Rows are one point carried round by a steady rotation, each followed by how many ticks it has turned.
The counts run from 0 to 158.
106 82 99 81 63 104 163 123 120 82 128 78 94 93 105 125 107 98 88 105 78
 87 86 157 79 57 112 117 99 84 105 78 120 96 88 115 123 115 107 131 134
 95 122 91 114 116 98 90 109 81 130 109 104 125 108 121 109 97 | 58
113 73 81 86 77 79 133 92 104 122 123 82 69 80 78 92 106 85 111 101 99
 92 102 79 86 105 115 101 112 100 92 111 129 86 107 116 111 81 90 163
 115 154 127 111 87 104 83 113 123 90 90 102 73 74 63 113 93 85 | 124
142 94 107 75 100 44 119 71 83 105 83 102 60 117 73 102 82 101 122 95
 107 110 106 96 90 100 83 105 71 98 131 89 120 72 104 122 77 89 85 139
 98 90 114 72 102 113 72 97 77 62 108 118 98 94 109 123 94 71 | 102
61 70 85 111 77 139 90 113 85 63 116 119 104 81 101 111 130 82 68 107
 117 102 95 118 132 88 113 111 80 115 87 86 146 100 109 135 111 79 98 89
 86 116 126 115 133 127 98 77 89 119 99 93 118 94 91 105 109 79 | 48
62 70 71 116 95 134 85 127 85 57 110 124 79 87 96 117 133 88 89 103 92
 93 96 110 127 92 122 122 83 109 96 97 136 116 101 134 117 80 89 80 74
 127 106 113 123 125 81 74 94 118 99 100 127 78 80 102 101 83 | 47
102 120 98 110 109 59 105 105 66 58 92 93 74 118 87 82 79 126 89 118 99
 100 59 125 108 82 81 118 69 70 127 83 109 124 84 133 93 100 101 108 73
 100 106 124 98 117 80 89 80 103 95 123 115 62 112 93 98 83 | 77
92 103 83 84 75 117 97 109 102 68 134 93 75 92 110 97 87 124 114 123 96
 97 52 127 83 113 89 104 100 112 67 110 129 79 84 102 85 99 94 106 85
 140 105 119 119 101 97 119 121 119 159 111 86 123 50 114 84 79 | 148
142 97 90 97 93 75 115 58 75 93 97 97 79 117 65 109 84 118 88 113 127
 120 105 108 81 116 48 91 88 114 119 108 131 82 111 130 101 75 99 122 91
 128 129 79 119 73 80 97 76 68 98 110 125 81 92 118 91 71 | 100
103 83 70 81 100 98 142 121 96 58 115 91 104 93 112 111 80 84 108 101 56
 75 93 166 106 82 123 129 93 99 119 103 79 85 93 104 122 120 100 110 116
 101 92 79 120 136 70 114 106 58 135 91 95 120 74 119 116 93 | 63
94 98 96 72 60 110 115 86 111 78 120 93 79 74 111 100 94 110 124 103 102
 105 54 126 93 102 108 114 94 103 72 107 121 82 80 97 71 112 99 123 92
 127 123 127 124 112 95 131 120 124 146 104 86 134 57 104 104 78 | 149
111 123 107 98 77 93 110 72 79 67 65 89 89 102 77 83 80 103 78 112 115
 116 52 133 113 95 81 120 69 76 125 95 126 111 84 134 80 108 93 119 95
 97 131 120 125 128 81 100 85 111 106 116 117 79 111 101 121 90 | 75
112 124 92 118 88 56 90 98 65 82 109 81 72 100 101 71 96 118 102 110 95
 94 68 117 122 63 103 146 71 61 105 67 125 95 93 124 110 117 91 127 108
 98 114 112 110 140 79 108 77 86 103 117 106 105 127 104 111 90 | 80
98 80 90 73 88 99 153 83 104 61 69 88 109 94 99 108 75 78 87 111 88 102
 79 156 98 106 108 114 83 92 152 129 80 108 96 120 106 121 113 111 98 82
 119 83 132 131 75 108 106 87 109 92 106 101 77 107 132 85 | 67
89 66 98 96 76 119 129 127 105 70 114 93 81 92 90 126 137 87 87 98 103
 94 89 110 106 72 140 122 72 97 123 81 140 118 93 142 120 79 94 115 84
 106 122 116 113 127 112 61 91 119 92 117 126 80 102 105 112 100 | 50
109 88 113 74 82 119 132 108 117 69 109 102 76 111 100 99 86 125 107 116
 81 102 70 132 90 102 90 86 89 110 98 90 114 94 92 107 82 76 107 118 77
 126 74 125 96 75 126 71 110 125 146 148 96 82 63 122 78 76 | 143
111 104 90 91 92 99 105 114 104 64 130 85 57 87 117 89 76 124 133 116 71
 86 60 123 93 103 117 116 99 105 83 106 111 86 86 97 91 89 93 108 80 137
 89 122 113 107 108 109 123 106 158 121 82 114 43 111 84 84 | 147
71 92 77 83 96 104 110 103 99 57 104 122 97 71 99 121 82 84 134 104 94
 97 85 110 97 96 97 113 73 103 64 102 125 87 101 90 49 115 106 106 59
 124 106 129 103 116 64 144 108 126 121 89 80 116 59 97 109 59 | 153
93 122 110 104 74 86 110 76 81 70 130 87 108 105 115 70 112 136 86 142
 102 94 72 123 105 77 61 123 89 75 97 86 149 113 108 107 116 128 103 113
 109 98 136 133 95 97 70 113 84 94 82 105 108 116 128 108 101 65 | 83
121 83 118 79 85 94 151 99 104 114 122 99 102 99 83 67 98 72 114 93 79
 90 87 83 132 111 82 101 104 89 97 101 124 79 113 99 74 75 97 138 113
 150 121 136 60 130 101 103 107 122 96 113 101 71 73 97 102 67 | 119
115 87 102 89 82 102 116 84 88 120 121 106 108 104 101 53 120 115 105
 105 96 86 82 97 162 139 85 115 89 91 97 95 127 66 131 89 96 74 69 91
 114 104 108 122 90 133 101 100 108 119 99 117 119 122 72 90 108 56 | 114
116 77 121 85 79 109 148 78 103 110 123 99 115 103 85 66 114 99 98 101
 88 91 94 94 148 120 66 94 99 107 91 104 141 90 116 98 82 64 104 113 104
 148 118 139 59 106 97 104 108 122 105 117 114 76 72 88 101 58 | 118
112 87 105 71 81 112 122 105 121 88 122 89 92 74 81 133 87 103 119 90
 102 99 104 111 108 124 69 78 101 105 101 89 127 98 77 88 54 94 126 106
 95 135 115 121 102 105 58 90 106 108 162 108 93 122 82 134 81 82 | 35
135 100 79 85 104 105 119 61 62 94 105 104 110 119 92 112 64 85 83 114
 102 111 113 106 124 83 50 115 100 106 98 107 112 66 128 122 114 76 106
 118 100 138 92 89 105 107 94 116 71 63 99 93 131 86 91 109 112 75 | 96
105 103 93 89 91 94 113 80 69 86 140 111 124 106 122 77 94 96 89 131 77
 76 98 113 140 58 72 151 99 87 93 91 121 83 129 93 129 110 104 110 109
 107 108 120 87 122 83 131 89 77 88 81 125 127 104 115 119 59 | 88
121 98 64 88 82 131 116 106 101 98 149 101 76 80 84 123 77 126 98 109 93
 93 99 109 126 117 74 104 97 119 101 71 121 75 105 93 78 65 125 92 93
 117 69 122 122 107 107 81 111 102 150 131 134 109 68 116 82 89 | 30
67 86 71 86 106 98 97 97 80 94 116 155 74 115 106 144 110 116 128 115
 100 81 109 94 101 98 97 117 72 131 81 89 140 71 122 99 110 80 97 99 64
 84 53 96 113 100 106 100 101 98 88 111 126 115 60 107 90 54 | 21
123 92 66 80 102 113 126 129 102 93 146 107 80 84 84 121 85 113 112 95
 83 92 101 105 119 111 88 109 93 124 123 70 106 84 100 84 79 60 112 98
 83 115 57 117 101 114 118 69 109 96 133 139 134 102 57 113 81 76 | 29
122 71 94 94 104 74 143 111 98 108 138 96 77 91 89 75 92 80 112 91 65 73
 96 86 125 117 95 109 105 95 93 96 110 92 106 106 90 58 93 131 100 152
 101 132 59 127 102 104 108 104 97 112 98 63 64 99 92 67 | 120
113 93 99 89 90 106 132 66 76 73 138 91 124 111 119 95 91 109 75 137 89
 93 100 105 115 77 52 121 113 112 117 131 112 97 139 107 143 88 107 99
 94 115 122 118 90 77 95 118 87 78 68 84 132 98 82 106 121 53 | 91
95 75 90 90 94 98 156 131 125 51 133 92 108 104 111 119 92 113 94 109 74
 80 105 174 77 74 88 92 90 107 115 83 110 102 88 108 116 118 122 106 107
 101 91 80 97 77 68 107 95 60 132 116 108 107 85 115 88 83 | 60
99 94 89 85 80 129 139 96 114 100 122 122 105 94 84 147 105 119 102 112
 110 106 101 107 106 100 67 92 81 126 112 85 132 77 116 88 82 72 121 98
 74 87 69 116 113 92 123 77 104 120 114 142 137 116 76 102 95 60 | 26
99 94 71 114 86 106 120 149 105 71 143 86 78 111 103 112 114 104 87 102
 70 81 83 140 95 51 117 117 94 100 97 63 125 95 97 128 121 85 99 117 110
 111 84 101 101 122 113 73 95 77 126 118 123 89 96 110 94 107 | 55
93 67 121 66 88 100 111 74 91 89 92 142 76 110 112 158 115 95 137 104
 121 86 108 84 79 92 93 97 54 109 71 103 149 85 107 99 100 111 97 141 73
 91 101 95 107 102 91 111 97 112 84 93 111 114 79 122 106 50 | 18
110 84 102 99 120 86 80 96 89 82 122 117 55 121 94 111 78 103 139 102
 106 77 109 76 91 95 70 106 86 97 61 107 128 105 103 118 109 69 89 145
 78 151 88 117 82 79 92 119 103 94 123 105 91 77 58 129 90 73 | 12
113 80 102 75 86 99 119 110 119 77 127 95 74 70 80 112 87 81 129 77 91
 97 93 103 121 116 93 100 94 92 99 86 124 93 78 90 58 103 109 118 97 126
 115 119 104 137 50 99 110 108 155 106 89 119 93 134 97 84 | 36
85 67 88 77 90 65 126 105 95 114 89 123 72 85 72 120 106 74 130 102 83
 83 118 92 95 91 122 93 86 102 93 82 124 65 122 114 94 87 96 159 98 121
 103 91 84 114 53 121 119 86 90 99 68 85 71 126 97 66 | 128
84 70 113 75 92 97 105 77 103 89 110 131 66 111 107 144 111 120 130 119
 117 83 101 82 71 101 81 89 70 114 69 107 158 94 105 112 110 95 102 128
 70 102 102 101 109 76 87 109 106 105 95 108 97 105 62 112 85 52 | 17
118 81 105 85 116 79 101 93 98 78 118 103 65 112 87 106 85 85 146 107
 100 72 106 69 97 90 88 107 75 81 85 118 116 112 102 107 104 76 82 161
 73 146 101 122 68 106 101 108 116 99 110 113 85 79 71 132 105 78 | 11
121 94 83 88 87 112 84 88 101 96 124 79 81 92 93 77 88 105 118 138 99 77
 97 76 120 114 83 114 95 82 108 126 105 126 112 113 114 45 81 155 76 141
 112 137 84 86 110 96 137 104 108 124 96 77 47 137 109 83 | 7
124 107 89 93 95 64 91 73 64 115 86 122 75 125 83 82 93 126 118 110 110
 109 109 109 114 127 67 98 86 100 91 78 143 52 120 113 95 91 74 103 106
 92 103 77 131 122 60 115 81 66 120 117 111 121 95 119 87 58 | 105
70 50 89 92 105 105 110 121 110 46 98 98 68 74 90 123 114 99 123 92 96
 92 91 100 101 125 126 103 86 107 126 115 116 129 87 119 93 96 110 93 61
 114 136 109 119 120 55 80 123 112 106 80 82 94 79 120 103 67 | 42
91 90 67 88 86 119 127 91 100 47 96 84 116 100 116 105 91 114 72 127 84
 100 88 173 103 111 85 98 114 116 115 126 95 91 105 109 120 111 111 90
 105 92 107 90 136 93 62 116 102 81 130 80 112 109 67 115 113 78 | 65
90 88 70 118 76 122 123 128 103 68 145 83 91 111 103 113 112 121 69 121
 83 83 96 159 95 56 97 106 98 107 82 70 145 84 94 129 127 90 109 107 109
 113 93 103 120 102 97 87 97 82 132 113 123 96 92 113 89 102 | 56
103 88 73 99 79 99 111 102 81 114 133 92 86 85 83 72 105 106 99 109 91
 90 108 102 118 115 79 94 118 107 55 98 137 68 125 109 94 60 99 129 109
 170 105 122 89 108 82 113 108 101 100 95 102 70 61 108 82 74 | 122
142 86 103 94 119 81 146 81 84 81 111 84 97 116 97 113 65 71 101 113 86
 98 109 97 112 74 61 127 98 108 141 136 84 99 128 122 121 73 100 121 90
 126 94 96 82 97 108 105 84 63 73 94 133 71 95 108 114 72 | 94
105 94 116 78 86 82 121 70 91 106 86 119 109 123 91 75 117 135 108 112
 113 87 92 110 124 140 66 83 76 101 124 81 148 83 118 92 91 92 82 82 88
 67 131 107 104 97 70 100 98 108 99 120 101 124 88 105 84 39 | 109
114 108 80 86 95 99 100 97 100 89 106 110 111 108 84 71 86 110 110 135
 72 77 105 86 145 107 71 104 84 92 133 102 92 108 114 88 97 60 95 125 61
 110 77 139 57 98 107 103 124 111 104 123 108 88 54 122 98 55 | 3
135 91 74 98 129 77 119 77 70 77 116 106 106 126 97 115 65 85 93 110 87
 104 114 99 112 85 47 111 104 114 118 119 90 94 128 120 119 64 113 110
 88 141 82 94 89 89 100 108 76 61 84 96 135 71 80 118 109 72 | 95
115 94 101 89 92 120 90 69 98 86 122 91 90 102 78 81 92 107 109 126 110
 86 104 89 105 113 63 88 90 98 86 131 123 118 102 106 102 62 96 146 76
 152 116 136 85 70 102 103 118 113 120 110 96 83 60 130 98 79 | 8
